In the data rows, 128 means zero.
Here are some numbered points:
[119 126 137 153 146 139 115  89  99 112 177 117 135 132 133 126] 0
[131 129 111 120 123 135 132 124 129 105 119 133 161 123 116 136] 1
[ 70  36 131 213 199 106  67  97  62 229 162  64   9 206 158 105] 2
[150 204 153  80  56 110 162 147 149  79  95 171 175 109 111 121] 3
[115 109 142 124 150 140 111 125 125 131 172 127 152  93 128 131] 4
[108 117 157 161 162 147  91  84 105 127 215 127 133 119 150 141] 5
[139 157 120 117 103 137 150 109 107  65 145 118 185 117 108 116] 6
[144 166 131 104 104 124 146 136 141 100 115 147 151 119 122 131] 7
[ 66  26 137 223 214 111  57  92  60 240 181  63   6 198 171 108] 8
[125  87 112 130 171 158 134 128 126 125 169 100 138 101 140 131] 9
[154 162 127  81  93 128 153 156 166  98  81 162 167 109 113 142] 10
[131 137 114 123 113 120 138 131 121 125 101 118 121 139 120 112] 11
[142 120 120 139 155 146 121 126 154 125 139 143 129 119 139 165] 12
[134 166 150 126 105 108 143 132 136 133 141 137 108 130 145 116] 13
[ 70  41 141 208 214 121  55  84  77 215 194  80  38 182 165 121] 14
[152 184 138  96  91 128 154 136 155  83 113 168 177 103 117 139] 15
[131 118 126 143 149 145 111 122 147 129 138 150 129 119 139 156] 16
[112 120 157 157 164 148  88  83 112 133 206 129 134 114 145 147] 17
[119 118 134 129 135 142 118 117 111 112 141 132 163 113 107 135] 18
New points follow, each followed by the numbers of its five nearest points above, looking only along the 6 directions in which the numbered points spread most, nearest first.
[138 144 138 119 110 124 122 136 150 129 107 153 129 126 123 138] : 7 11 1 13 16
[164 164  96  84  75 110 191 185 172 119  27 132 122 130 112 107] : 10 7 3 11 15
[103 101 144 124 157 142 114 122 118 121 173 116 145  94 127 123] : 4 9 18 0 17
[105 116 143 143 138 133 102 102  98 127 161 121 147 133 124 131] : 0 18 4 17 5
[ 96  47 108 151 211 181  82 104 106 137 183  97 144 100 134 156] : 9 17 5 4 0
[105 127 167 139 126 111 113 118  97 151 173 106 106 129 141  99] : 0 13 4 5 17
[165 159 109  75  86 128 177 174 170 101  58 148 154 110 109 136] : 10 15 7 3 1
[142 124 106 112 117 132 124 147 154 127  80 149 146 128 112 155] : 1 7 11 10 12
[109  40 110 189 231 155  58 114 165 213 139 144  47 157 168 198] : 14 2 16 12 8
[ 86  59 131 213 200 137  66  72  76 181 198  94  66 185 161 139] : 14 2 8 5 17
